A hidden rule labels the rows of this table. It goes by one to three of the table's principal directions, not those with the most spread.
[ 0.64  0.31  0.33  0.72  0.54 -0.34 -0.76 -0.06 -0.35  0.32  0.39 -0.75
 -0.5   1.29  0.26 -0.12  0.12 -0.53 -0.26 -0.13  0.33 -0.16  0.22  0.15
  0.44  0.45 -0.77 -0.65 -0.05  0.06  0.98  0.02] 1
[-0.68  1.    0.18 -0.3   0.33  0.05 -1.    0.62 -0.07  0.46  0.13 -0.25
 -0.7  -0.7  -0.15  1.17 -0.45 -0.69 -1.02  0.78 -1.27  0.5  -0.93 -0.08
  0.48 -0.39  0.46 -0.94  0.13  0.85 -1.24  1.17] 2
[-0.06  0.28 -0.3   1.23  0.53  0.35 -1.97  0.08  0.07  1.36  0.12 -0.52
  0.04  1.88 -0.22  0.69  0.8  -0.24  0.25  1.33  0.76 -0.97 -1.14  2.2
 -0.45  0.2  -2.48 -0.06 -0.2  -0.13  1.26 -0.3 ] 3
[ 1.62  0.21  0.43 -1.01  1.08 -1.21  1.47  0.15  0.3  -3.21  1.33  1.46
 -1.74  0.78 -0.57 -0.72 -1.36  1.64  1.87 -0.45  1.1  -1.81  0.81 -1.15
 -0.64 -0.38 -1.37 -2.28  0.19 -0.14  1.81  1.03] 3
[ 0.74  0.39 -1.48  0.18 -0.98  1.92  1.21 -1.53  1.92 -1.43  0.94  0.45
 -0.52  0.83 -0.23 -1.15 -0.11  3.55  1.89  0.46  2.32 -5.47 -0.66  2.7
 -3.69 -0.89 -3.54  2.35  1.95 -1.78  2.73 -1.43] 1
[-0.45  0.68 -0.36 -0.75  0.28  0.24  0.53  0.57  0.54 -0.76  0.64 -0.17
  0.1   0.18 -0.06  0.91 -0.64  0.23 -0.36 -0.03 -0.4  -1.3  -0.02 -0.28
 -0.52  0.02 -0.31  0.52  0.63 -0.22 -0.57  0.2 ] 1
[ 3.37 -0.34 -0.41  2.25  1.26 -0.19 -2.27 -1.82  0.79 -0.34  2.35  0.89
 -1.27  0.78  0.39 -1.17  1.9   0.24  3.62  0.11  2.52 -0.2  -0.34  3.46
 -1.86  1.06 -2.85 -0.81 -0.76 -0.82  4.35 -1.93] 3
[-2.88 -1.1  -1.67 -3.42 -0.28  2.32  1.83 -0.38  0.56  0.16 -1.79  0.79
  1.57 -2.42 -0.32 -1.15  0.23  0.82  1.24  0.02 -0.25  1.03  0.77 -1.56
 -2.68 -0.41  2.35  3.22 -0.2  -0.3  -1.52 -1.37] 1
[ 0.41  0.33  0.32  1.    0.25 -0.33 -1.57  0.38 -0.49  1.08 -0.29 -0.38
  0.11 -0.59  0.08  1.05  0.45 -1.03 -0.94  0.33 -0.82  1.15 -0.72  0.48
  1.07  0.08  0.86 -0.72 -0.1   1.2  -1.07  0.24] 3
[ 2.82  0.12  2.23  1.27  1.18 -4.63  0.    0.45 -1.63 -1.57  1.37 -0.44
 -1.75  0.65  0.62  0.79 -0.62 -0.01  0.54 -0.36 -0.06 -0.17  2.71  0.55
  1.16  1.08 -0.28 -2.05  0.93  1.42  2.05  1.48] 3
[-1.18  1.02 -1.18 -1.16 -0.23  1.89  0.29  1.49  0.63  0.95  0.11 -1.57
  0.47  0.48 -0.53  0.88 -1.21 -1.41 -2.53  0.93 -0.99 -0.16 -2.19 -1.44
  1.58 -0.76  0.14  1.11 -0.69 -0.45 -3.14  0.33] 1
[-1.51 -0.22  0.01 -2.89 -1.99  1.01  3.11 -0.48  0.26 -0.63 -1.18 -0.45
  0.11 -0.63  0.49 -2.03 -1.41  1.55 -1.23 -1.45  0.2  -1.54  0.84 -2.17
 -0.47 -1.02  0.9   2.32  0.99 -0.6  -0.72  0.11] 1
[ 2.88 -0.01  1.29  1.14  0.91 -1.9   1.81 -0.04 -0.74 -2.26  1.25 -0.2
 -2.15 -0.23 -0.25 -0.25 -1.56  0.38  0.3   0.27 -0.14 -0.28  1.83 -1.48
  1.49  0.15  1.16 -1.87  0.63  0.03  1.04  0.72] 2
[-0.58 -0.61 -0.02 -1.74 -0.19  1.27  0.06 -0.38  0.29  0.55 -0.37  0.92
  1.08 -0.76 -0.06 -1.52  0.19 -0.07 -0.76 -1.78  0.41  1.45 -1.35 -1.66
  0.16  0.21  0.97  0.67 -0.63 -0.18 -0.72 -1.22] 3
[ 3.36  0.22  1.44  2.    0.69 -1.98 -0.52 -0.23 -0.3  -0.98  1.94 -0.15
 -1.87  1.7   0.25 -0.27 -0.41 -0.16  0.01 -0.45  1.03 -0.75  0.04  0.69
  1.72  0.57 -1.87 -2.29 -0.02 -0.15  2.31  0.51] 3
[ 2.02  0.41  1.05  0.42  1.51 -2.56 -0.37  0.66 -0.72 -2.12  1.49  1.17
 -1.47 -1.83 -0.39  1.   -0.69 -0.38  1.51  0.36 -0.92  1.85  0.68 -0.6
  0.79  0.19  1.74 -3.23 -0.3   1.31  0.03  1.14] 2
[ 1.   -0.28  0.38 -0.21  0.91 -0.8   1.74  0.27 -0.46 -2.14  0.07  0.1
 -0.82  1.52 -0.3  -0.6  -1.01  0.66  1.09 -0.23  0.73 -1.05  2.01 -1.87
  0.24  0.02 -0.12 -1.52  0.01 -0.23  1.35  0.42] 2
[-1.79  0.16  0.01 -0.53 -0.62 -0.13 -1.33  0.13  0.04  1.56 -0.1  -0.34
  1.37 -0.71  0.9   0.85  1.06 -1.28 -0.62 -0.65 -0.91  1.57 -0.21  1.
 -0.31  0.72  0.48  1.25 -0.26  0.16 -0.84 -0.29] 2
[-0.72  0.85 -0.71 -2.14  0.54  0.66  2.13 -0.32  1.22 -3.3   0.52  1.13
 -1.04 -0.64  0.09  0.33 -1.03  2.37  1.93 -0.53 -0.07 -3.33  2.03 -0.73
 -3.36 -0.58 -0.24  0.09  1.86 -0.16  0.89  0.65] 1
[ 1.31 -1.01 -0.62  1.21 -0.02  0.96  1.98 -0.71  0.31 -0.87  0.01 -0.14
 -0.42  0.42 -0.16 -1.21 -0.05 -0.25  0.77  0.04  0.55  0.37  1.37 -1.36
  0.74  0.03  0.71  0.04 -0.81 -1.51  0.36 -0.63] 2
[-1.69  0.01 -0.63 -1.98 -1.34  0.18  1.26  0.26  0.12  0.03 -0.52  0.17
  1.03 -0.16 -0.45 -1.33 -0.7   1.27 -0.48 -0.51  0.4  -0.83 -0.92 -0.61
 -0.78 -0.77 -0.59  1.72  0.21 -0.47 -0.9   0.09] 2
[ 1.71 -0.13  0.48 -1.62  1.38 -2.7   1.31  0.54  0.01 -4.19  1.52  2.13
  0.1   0.72 -0.43 -0.16 -0.89  2.87  3.67 -1.21  1.93 -2.78  1.65 -0.03
 -2.52  0.41 -1.5  -1.23  1.01  0.34  2.95 -0.5 ] 2
[ 1.59  0.04 -0.26  2.15  1.16 -0.04 -1.57 -0.44 -0.04 -0.64  0.63  0.42
 -0.68  0.02  0.    0.5   1.04 -0.7   2.61  1.03  0.39  1.03  0.55  1.16
 -0.39  0.29  0.2  -2.32 -0.92  0.12  1.66 -0.6 ] 1
[-4.88  0.04 -0.63 -2.27 -2.6   1.49  0.06  0.24 -0.11  3.76 -2.36 -1.64
  2.76 -1.03  0.81 -0.03  0.55 -0.77 -3.75 -0.84 -1.67  0.9  -0.95 -0.07
 -0.23 -0.15  1.13  4.74  0.61  0.   -3.47 -0.06] 1
[-0.96  0.04 -0.17 -2.2   1.01 -1.2   2.63  1.21 -0.31 -2.87 -0.53  1.11
 -0.66  1.69 -1.45 -0.12 -1.95  2.51  1.36  0.71  0.67 -3.03  1.49 -1.86
 -1.4  -0.93 -1.62 -1.08  0.75  0.15  0.64  1.9 ] 3
[-0.59 -0.55 -0.42  0.5  -0.86  1.95 -0.79 -1.12  0.28  2.21 -0.73 -0.7
  1.03  0.72  0.51 -1.41  1.21 -0.51 -1.03 -0.81  0.79  0.46 -1.    0.5
 -0.02  0.41 -0.49  1.78 -0.38 -0.9   0.39 -1.66] 2
[-2.18 -0.76  0.13 -1.22 -0.1   0.21  0.18  0.52 -1.05  1.54 -2.17 -0.8
  1.28  0.16  0.17 -0.05  0.28 -1.02 -0.91  0.   -0.7   1.74  1.1  -1.45
  0.53  0.23  1.68  0.91 -0.56  0.67 -1.21 -0.01] 2
[-1.45 -0.59  0.35  1.55 -1.42  0.4  -0.91 -0.74 -0.41  2.52 -1.69 -1.12
  1.12 -0.06  1.19  0.59  1.6  -1.01 -1.24 -0.11 -0.77  0.91  0.99  1.57
  0.31  0.51  0.68  1.59  0.33  0.05 -0.27 -0.32] 3
[ 0.48 -0.83  0.94 -0.38 -0.45 -2.26  0.38 -0.17 -0.38 -1.12 -0.59  0.8
  0.2   0.78  0.8   0.17  0.51  1.6   1.86 -0.77  1.24 -1.81  2.17  1.72
 -1.35  0.23 -1.53  0.09  0.79  0.76  2.27  0.3 ] 1
[-0.67  0.37  0.1  -0.87 -0.72  0.7  -1.18  0.49 -0.07  2.35 -0.44 -1.07
  0.37  0.11  0.13 -0.1  -0.12 -0.99 -2.7  -0.09 -0.29  0.59 -2.39  0.09
  1.45 -0.32 -0.4   1.18 -0.35  0.55 -1.71  0.14] 2
[ 2.26 -0.39  0.71  3.02  0.91 -0.37 -1.88 -1.1   0.04  0.48  0.85 -0.02
 -1.03  1.55  0.56  0.35  1.45 -0.53  1.18  0.38  1.07 -0.23  0.54  2.4
  0.1   1.04 -1.76 -1.39 -0.16 -0.31  3.01 -0.7 ] 3
[ 1.84  0.32  0.77  1.13  0.51 -2.96  0.52 -0.31  0.09 -2.43  1.87  0.92
 -1.43  1.    0.2   0.54 -0.2   1.86  1.98 -0.26  0.86 -2.78  1.84  2.12
 -1.51  0.5  -2.72 -1.03  1.47 -0.12  2.89  1.18] 3
[-2.26  0.17 -0.6  -0.7  -1.    1.7  -0.76  0.33  0.29  1.95 -1.38 -0.2
  1.22  0.04 -0.19  0.23  0.36 -0.46 -1.78  0.14 -0.55  0.36 -1.89 -0.04
  0.3  -0.62 -0.13  0.99 -0.36  0.07 -1.94  0.19] 1
[-0.31 -0.16 -0.85  1.13 -0.14  0.71 -1.15  0.09  0.04  1.4  -0.12 -0.57
  1.05  0.28 -0.16  0.29  0.93 -0.96  0.17  0.85  0.09  0.97 -0.93  1.08
  0.14  0.22 -0.19  0.71 -0.86 -0.45 -0.41 -0.96] 2
[-1.47  0.72 -0.12  0.6  -1.34 -0.45 -0.55  0.62  0.03  1.08 -0.25 -0.8
  0.73 -0.14  0.44  1.37  0.2  -0.76 -1.5   0.19 -1.28  0.05 -0.46  1.09
  0.65 -0.26 -0.2   0.62  0.24  0.11 -1.71  1.16] 3
[-0.14 -0.29  0.97 -0.03 -1.49 -2.09  2.34 -0.44 -0.2  -1.44 -0.47 -0.02
 -0.17 -1.1   1.16  0.62 -0.35  1.57 -0.1  -1.12 -0.74 -1.9   3.31  0.62
 -0.86  0.05  0.76  1.41  2.27  0.33  0.22  1.13] 3
[-2.19  0.58  0.11 -1.32 -0.17 -0.67  0.02  1.15 -0.66  0.39 -0.99 -0.34
  0.72  0.14 -0.19  0.85 -0.56 -0.08 -1.2   0.05 -1.1  -0.01  0.08 -0.82
  0.07 -0.31  0.36  0.04  0.39  0.91 -1.56  1.34] 2
[ 1.99 -0.14  0.13  0.21  1.03  1.47 -0.68 -0.73  0.21  0.12  0.55  0.47
 -1.16  0.35 -0.43 -1.78 -0.09 -0.41 -0.41 -0.7   1.01  0.98 -1.68 -1.52
  1.18 -0.01  0.04 -1.6  -0.98 -0.11  0.6  -0.78] 3
[-0.73  0.12 -0.1  -1.    0.42 -0.62  0.24  0.81 -0.42 -0.76 -0.02  0.75
  0.48 -0.28 -0.92 -0.04 -0.67  0.55  0.69  0.45 -0.05  0.34 -0.54 -0.86
 -0.31 -0.33  0.32 -0.76 -0.27  0.25 -0.4   0.22] 1
[-1.06 -0.9  -0.51 -0.08  0.68  0.56 -1.54 -0.58 -0.43  1.33 -0.87  0.5
  0.87 -1.63  0.21 -0.21  1.75 -1.28  1.96  0.59 -0.32  3.5   0.59  0.51
 -1.08  0.67  1.9   0.15 -1.4   0.42  0.15 -1.23] 3
[-0.42 -0.03  0.   -0.52 -1.25  1.25  1.39  0.06  0.06  0.   -0.52  0.26
  0.14 -1.46 -0.82 -1.1  -1.22  0.28 -1.58  0.06 -0.59  0.87 -1.75 -2.11
  1.6  -1.18  1.9  -0.11 -0.3  -0.55 -2.07  0.03] 3
[-1.92  0.41 -0.63 -1.11  0.21 -0.94 -0.9   0.73 -0.16 -0.22  0.11  0.61
  1.36 -0.22 -0.14  0.72  0.51  0.15  1.64  0.17 -0.22  0.41  0.08  0.93
 -1.86  0.21 -0.41  0.13 -0.23  0.3   0.02  0.06] 3
[-0.06 -0.06  0.21  1.26  0.91 -1.24 -1.43  0.11 -0.81  0.18 -0.07 -0.18
  0.23 -0.37  0.51  1.14  1.14 -1.43  1.5   0.43 -0.78  2.13  1.71  0.72
 -0.17  0.89  1.25 -1.27 -0.62  0.75  0.51  0.03] 2
[-0.29 -0.49  0.43 -1.25 -0.31 -1.59  0.89 -0.25 -0.15 -1.01 -0.29  0.83
  0.57  0.05  0.48 -0.34  0.16  1.8   0.96 -1.33  0.76 -1.68  1.6   0.7
 -1.87  0.34 -0.9   1.16  1.27  0.46  1.24  0.05] 3
[-0.7  -0.59 -0.02 -1.48  0.46  0.04  0.91 -0.02 -0.19 -1.49 -0.41  1.
  0.59  0.16 -0.23 -0.95 -0.18  0.78  2.22 -0.37  0.82  0.27  1.15 -1.31
 -1.22  0.04  0.65 -0.69 -0.52 -0.35  1.3  -0.85] 1
[-0.38  0.58 -0.27 -0.95 -0.67  0.67  2.7   0.81  0.55 -1.59  0.01 -0.51
 -0.53  0.67 -0.28  0.15 -1.9   0.36 -1.55 -0.3  -0.64 -1.79  0.41 -2.47
  1.18 -0.97  0.23 -0.1   0.4  -0.78 -1.68  1.37] 1
[ 2.58 -0.04  1.23  2.97 -0.17 -0.45 -2.06 -1.05  0.04  1.06  0.87 -0.15
 -1.47  0.26  0.77  0.33  1.04 -0.92 -0.34  0.17  0.39  0.53 -0.77  2.33
  1.56  0.39 -0.98 -1.57 -0.23  0.15  1.58 -0.01] 2
[-1.02  0.24  0.27 -0.54  1.64 -2.22 -1.47  1.05 -0.91  0.04 -0.67 -0.05
  0.3   0.98  0.32  2.25  0.76 -0.04  1.2   0.59 -0.4  -0.66  2.11  1.52
 -1.72  0.79 -1.04 -0.34  0.72  2.01  0.73  1.16] 2
[ 1.58  0.01  1.09  0.66  0.91 -2.37  0.85  0.02 -0.22 -2.38  1.14  0.98
 -1.12 -0.23  0.32  0.86 -0.34  0.45  1.19 -0.82 -0.34 -0.4   2.33 -0.19
 -0.08  0.65  0.25 -1.84  0.75  0.43  1.13  1.1 ] 3
[ 1.29  0.21  0.64  0.    1.2  -0.46 -0.71  0.    0.61 -1.68  1.35  1.65
 -0.68  0.26 -0.15  0.71 -0.04  0.63  1.44 -0.4   0.64 -0.79 -0.39  0.47
 -0.62  0.35 -1.05 -2.03  0.1   0.09  1.59 -0.1 ] 2
[-0.21  0.65  1.23 -0.55 -0.26 -1.19  0.1   0.36 -0.48 -0.44  0.12 -0.33
 -0.49  0.29  0.47  0.45 -0.82  0.26 -1.04 -0.62 -0.47 -0.8   0.41 -0.34
  0.53 -0.02 -0.04 -0.71  0.92  0.62  0.24  0.97] 2
[ 0.61  0.1  -0.08  1.2   0.86  1.34 -2.16  0.16 -0.27  2.12 -0.27 -0.96
 -0.7  -0.46 -0.29  0.73  0.5  -2.18 -0.88  1.88 -0.69  2.36 -1.68  0.26
  1.76 -0.06  1.04 -0.88 -1.33  0.62 -0.98 -0.34] 1
[-1.63 -0.37  1.11 -0.79 -1.29 -1.34  1.28  1.8  -1.57  1.44 -2.   -1.17
  0.81 -1.04 -0.26  0.91 -1.34 -1.65 -3.71  0.31 -2.38  2.58  0.   -2.67
  3.9  -0.67  3.06  0.09 -0.54  1.22 -4.32  2.07] 1
[ 4.66 -0.34  0.9   3.38  1.64  0.31 -0.74 -1.35  0.23 -0.96  1.78  0.39
 -2.86  1.65 -0.3  -1.1   0.1  -0.31  0.92  0.36  1.65 -0.18 -0.36  0.15
  1.74  0.42 -1.36 -3.41 -0.73 -0.78  3.14 -0.52] 2
[ 1.09 -0.26  0.16  1.48  0.28 -0.01 -1.17 -0.49 -0.19  0.77  0.32 -0.45
  0.16  0.21  0.54  0.    0.99 -1.06  0.22 -0.26  0.24  1.14  0.17  0.74
  0.54  0.78  0.3  -0.2  -0.5  -0.03  0.72 -0.99] 1
[ 1.73  0.58 -0.23  2.31 -0.24 -0.07 -1.   -1.42  0.92 -0.01  2.09 -0.19
 -1.32 -0.53  0.65  0.08  0.88  0.17  1.07  0.48  0.34 -0.87 -0.18  3.1
 -1.13  0.45 -1.48  0.41  0.67 -1.    1.94 -0.52] 3
[-0.75  0.44 -0.59 -1.58  1.06 -0.34  0.88  1.47 -0.02 -1.72 -0.15  0.77
  0.33 -0.42 -0.88  1.1  -1.01  0.23  0.48  0.19 -0.84 -0.1   0.32 -1.94
 -0.29 -0.47  0.99 -1.05 -0.11  0.8  -1.76  1.01] 1
[ 0.78  0.41  0.38  1.59  0.94 -1.12 -1.61  0.11 -0.27  0.    0.82 -0.47
 -0.45  0.16  0.47  1.76  0.71 -0.71  1.26  1.14 -0.34  0.07  0.93  2.08
 -0.48  0.78 -0.27 -0.81  0.24  0.49  1.34 -0.13] 2
[-1.21 -0.15 -0.24 -1.62  0.37  0.63 -0.78  0.22 -0.24  0.3  -1.28  0.67
  0.79 -0.49 -0.06 -0.12  0.44  0.15  0.65 -0.3   0.1   0.67 -0.2  -0.56
 -0.97 -0.24  0.73 -0.22 -0.34  1.11 -0.34 -0.32] 3
[ 0.35 -0.33  0.69 -1.17  0.45 -1.58  1.82 -0.01 -0.33 -1.85  0.35  0.79
 -0.73  0.63 -0.25 -0.91 -0.99  1.56  0.69 -0.79  0.66 -1.33  1.55 -1.1
 -0.67  0.12 -0.75 -0.38  0.75 -0.1   1.32  0.78] 1
[-0.98 -0.39 -0.56  0.28 -1.56  0.76  1.06 -0.36 -0.29  1.29 -1.03 -0.6
  0.4  -1.79 -0.25 -1.04 -0.1  -0.42 -1.4   0.37 -1.03  1.75 -0.41 -0.84
  1.02 -0.72  1.99  1.43 -0.32 -0.4  -2.26  0.22] 1
[-0.6  -0.13 -0.72  1.34 -0.42  0.49 -0.66  0.3  -0.16  1.75 -0.7  -0.91
  0.73  0.06 -0.36  0.78  0.57 -0.74 -0.85  1.45 -0.56  0.48 -0.75  1.08
  0.57 -0.16 -0.04  1.12 -0.25 -0.06 -1.32 -0.02] 3
Here are more rows. What is the label of each one?
[ 1.93 -0.28 -0.62 -0.01  2.3   0.36 -0.38 -0.4   0.75 -2.46  1.2   1.69
 -0.8   0.14 -0.39  0.14  0.49  0.77  3.98  0.37  1.4  -0.59  0.94  0.34
 -2.2   0.45 -0.56 -1.8  -0.49 -0.04  2.54 -1.21] -> 1
[-2.5  -0.14 -0.74 -1.46  0.28  0.27 -0.93 -0.12  0.27  0.02 -0.99  0.6
  1.65  0.45  0.52  0.87  1.37  1.16  2.58  0.14  0.65 -1.46  1.4   2.06
 -3.91  0.47 -1.17  1.52  0.72  0.34  1.72 -1.02] -> 2
[-0.65 -0.07 -0.02 -0.67  0.48 -1.16  0.99  1.04 -0.75 -0.48 -0.23 -0.36
  0.37  0.21 -0.4   0.41 -0.71 -0.4  -0.22  0.23 -0.67  0.62  1.05 -1.4
  0.56  0.14  0.82 -0.06 -0.21  0.28 -1.04  0.78] -> 3
[-3.28  0.65 -0.91 -1.5  -0.94  1.82 -1.15  0.95  0.28  2.95 -1.   -0.9
  1.84 -2.24  0.02  1.36  0.28 -2.03 -3.16  0.3  -2.51  2.58 -2.38 -0.58
  0.82 -0.25  2.27  2.31 -0.47  0.52 -4.6   0.11] -> 3
[-1.46  0.06 -0.48 -1.7  -0.86  1.72  1.01  0.52  0.74 -0.13 -0.7   0.5
  0.79 -0.45 -0.47 -0.05 -0.8   0.37 -1.   -0.12 -0.27 -0.4  -1.48 -1.43
  0.3  -0.97  0.5   0.54 -0.24 -0.46 -1.8   0.  ] -> 3
[-1.35 -0.91 -1.58  1.4   0.27  2.96 -1.67 -2.01  0.37  2.39 -1.43 -0.46
  0.27 -1.68  0.83 -0.42  2.85 -1.68  2.12  1.27 -0.44  3.01  1.39  1.57
 -2.1   0.6   1.95  1.38 -1.12 -0.45  0.63 -1.83] -> 2
[ 1.08 -0.03  0.27  1.74  0.49 -0.15 -1.92 -0.51 -0.21  1.09  0.57 -0.22
  0.01  0.44  0.27  0.07  1.11 -0.88  0.18  0.02  0.39  0.95 -0.63  1.39
  0.36  0.78 -0.51 -0.55 -0.4   0.06  1.07 -0.86] -> 1
[-0.45  0.67  0.05 -0.95  0.24  0.53 -0.92  0.37  0.2   0.52  0.23 -0.06
 -0.4  -0.8  -0.12  0.55 -0.34 -0.39 -0.72  0.48 -0.6   0.39 -1.4   0.
  0.13 -0.34  0.25 -0.22 -0.04  0.59 -0.87  0.31] -> 2
[ 2.24  0.03  1.19  0.96  1.15 -1.44  1.06  0.09 -0.52 -1.58  0.89 -0.65
 -1.95  1.04  0.23  0.35 -1.02 -0.18  0.12  0.22  0.03 -0.78  2.12 -0.9
  1.21  0.46  0.1  -1.61  0.47  0.1   1.43  0.79] -> 2
[ 3.08  0.63  1.3   0.65  0.62 -1.51  0.83  0.18  0.27 -2.19  2.08  0.16
 -2.13  1.13 -0.06  0.19 -1.56  0.91 -0.41 -0.44  0.71 -2.41 -0.07 -0.19
  1.23 -0.03 -1.62 -1.81  0.93 -0.14  1.51  0.87] -> 2
[ 0.79  1.11 -0.77  2.25 -0.07  1.02 -1.51  0.4   0.51  1.19  0.94 -1.29
 -0.26 -0.38 -0.1   1.61  0.21 -1.67 -1.37  1.38 -1.15  0.49 -1.85  1.17
  1.43 -0.2   0.24 -0.16 -0.33 -0.15 -1.75  0.02] -> 1
[ 2.49 -0.52  0.09  2.79  0.69 -0.15 -2.48 -1.32  0.13  0.99  1.    0.04
 -0.34  0.59  0.65 -0.26  2.05 -0.76  1.7   0.06  1.36  0.82 -0.18  2.84
 -0.32  1.12 -1.27 -0.52 -0.68 -0.18  2.65 -1.67] -> 3
[-0.02 -0.02 -0.29  2.49  1.33 -1.16 -4.09 -0.43 -0.41  1.66  0.48  0.36
  0.65  0.43  0.54  1.45  2.91 -1.47  2.55  0.87  0.15  1.98  0.32  3.88
 -1.61  1.48 -1.34 -1.07 -0.91  0.72  2.03 -0.6 ] -> 2
[ 0.53 -0.54  0.09 -0.91  0.56  1.24  0.59 -0.61  0.13 -0.49 -0.22  0.47
 -0.27  0.78 -0.25 -1.75 -0.27  0.54  0.43 -0.75  1.27 -0.16 -0.14 -1.62
 -0.15  0.02 -0.06 -0.43 -0.42 -0.51  1.24 -1.06] -> 1
[ 0.18  0.38 -0.22  1.63 -1.07  0.73 -2.69 -0.62  0.15  3.29  0.24 -1.41
  0.44 -0.31  0.69  0.13  1.4  -1.32 -1.74  0.42 -0.09  0.91 -2.41  2.85
  0.67  0.27 -0.9   1.75 -0.2   0.07 -0.48 -0.88] -> 2
[ 0.57  0.04  0.33 -0.17  0.51 -0.08 -0.64 -0.13  0.08 -0.26  0.18  0.74
 -0.57  0.3  -0.12 -0.27  0.09  0.21  0.25 -0.39  0.46 -0.04 -0.55 -0.05
  0.02 -0.06 -0.69 -1.22 -0.21  0.42  0.6   0.31] -> 2
[ 2.06  0.05 -0.65  1.9   1.07  0.19 -0.87 -1.45  0.73 -1.16  1.65  0.51
 -1.62 -0.2   0.39 -0.29  1.16  0.07  3.39  0.74  0.95 -0.1   1.16  2.06
 -1.86  0.48 -0.93 -1.12 -0.35 -0.73  2.91 -0.77] -> 1
[-1.04  0.33 -0.11 -0.35 -1.81 -1.59  3.    1.55 -0.19 -0.79 -0.61 -1.43
  0.75  0.59  0.05  1.35 -1.64  0.62 -2.27  0.04 -1.19 -2.44  1.38 -0.68
  1.2  -0.77 -0.15  1.99  1.33 -0.18 -2.64  2.01] -> 1
[ 0.26  0.42 -0.11 -2.05 -0.3   1.97  0.94 -0.56  1.07 -0.77  0.61  0.78
 -1.03  0.34 -0.66 -2.03 -1.38  1.73 -0.72 -0.66  1.32 -2.05 -2.4  -1.27
 -0.45 -1.02 -1.46  0.09  0.33 -0.86  0.6  -0.36] -> 2
[ 0.09 -0.06  1.55  0.16  0.77 -2.53 -2.17  1.05 -1.35  1.44 -0.56 -0.81
  0.35  1.39  0.96  1.63  0.77 -1.64 -1.1  -0.58 -0.4   1.08  0.88  0.89
  1.4   1.12 -0.57 -0.89 -0.21  2.04  0.16  1.  ] -> 3
[ 0.14  0.11  0.46 -1.14 -0.33  1.3   0.3  -0.27 -0.08  0.62 -0.35 -0.22
 -0.81 -0.62 -0.39 -1.44 -1.04  0.24 -1.57  0.01  0.15  0.31 -1.74 -1.55
  1.08 -0.77  0.78 -0.03 -0.06  0.08 -0.56 -0.24] -> 2
[ 0.05  0.04 -0.79 -0.14  0.41  0.03 -0.31 -0.28  0.32 -0.24  0.62  0.
  0.57  0.59  0.19 -0.35  0.64  0.34  1.3  -0.4   0.84 -0.66  0.39  0.88
 -1.61  0.57 -1.05  0.95  0.06 -0.43  1.12 -0.98] -> 1
[ 1.79 -0.8   0.91  2.23 -0.08 -1.86 -1.1  -0.76 -0.66  0.39  0.4   0.24
  0.08  0.38  0.66 -0.37  1.33 -0.4   0.9  -0.77  0.74  1.09  0.88  1.65
  0.57  0.99 -0.46 -0.73 -0.32  0.16  1.77 -0.47] -> 3
[-1.37 -0.24 -0.97 -0.59  0.54  0.58  0.46  1.07 -0.06 -0.26 -0.73  0.08
  1.7   0.6  -0.71  0.75 -0.03 -0.18  0.58  0.53 -0.17  0.14  0.22 -0.99
 -0.43  0.07  0.54  0.41 -0.52 -0.22 -1.08 -0.58] -> 3
[ 1.08  0.36 -1.2   1.32 -0.67  1.4   0.35  0.18  0.54  0.95  0.54 -1.78
 -0.4   0.29 -0.41 -0.05 -0.51 -0.72 -1.08  1.74  0.09 -0.57 -1.56  0.55
  1.31 -0.71 -0.49  1.41 -0.49 -1.03 -1.21 -0.45] -> 1
[ 1.34  0.1  -0.01 -0.97 -0.03  0.37  1.79  0.36  0.45 -2.31  0.95  1.08
 -0.49 -0.66 -0.98 -1.08 -1.72  1.    0.49 -0.26  0.55 -0.38 -1.2  -2.21
  0.83 -0.91  0.79 -1.33 -0.41 -0.68 -0.39 -0.28] -> 2
[-1.26 -0.41 -1.15  1.4  -0.93  3.47 -2.44 -1.27  0.4   4.02 -0.93 -0.94
  1.13 -1.35  0.29 -0.91  2.05 -2.47 -1.14  0.75 -0.52  3.74 -2.53  0.89
  0.75  0.16  1.59  1.53 -1.8  -0.89 -1.37 -2.08] -> 1
[-0.51  0.57 -0.38 -0.26 -0.24  0.04  0.57  0.88  0.07  0.18  0.28 -0.74
  0.94  0.03 -0.36  0.71 -0.72 -0.02 -1.74 -0.11 -0.71 -0.73 -0.81 -0.59
  0.51  0.01  0.29  1.31  0.67 -0.13 -1.79 -0.05] -> 1
[ 1.35  0.55  0.29  1.96  0.35 -0.18 -2.05 -0.53  0.02  0.59  0.59 -0.07
 -1.35  0.06  0.36  0.53  0.84 -0.76  0.34  0.58 -0.05  0.47 -0.56  1.73
  0.41 -0.01 -0.77 -1.78 -0.28  0.58  0.89  0.57] -> 3
[-1.   -0.24 -0.28  1.36 -0.1   0.09 -1.41 -0.13 -0.53  1.86 -1.37 -0.51
  0.44  0.59  0.13  0.62  1.31 -0.72 -0.27  0.78 -0.38  0.68  0.3   1.31
 -0.04  0.08 -0.4   0.06 -0.24  0.62 -0.23  0.52] -> 3
[ 0.02  0.84  0.92 -0.08 -0.08  0.2  -0.18  0.88 -0.27  0.91  0.55 -1.46
 -0.86 -1.04  0.25  1.19 -1.21 -2.21 -2.92  0.54 -2.02  1.86 -0.99 -1.52
  3.01 -0.07  2.16 -0.55 -0.36  0.28 -2.38  0.86] -> 3
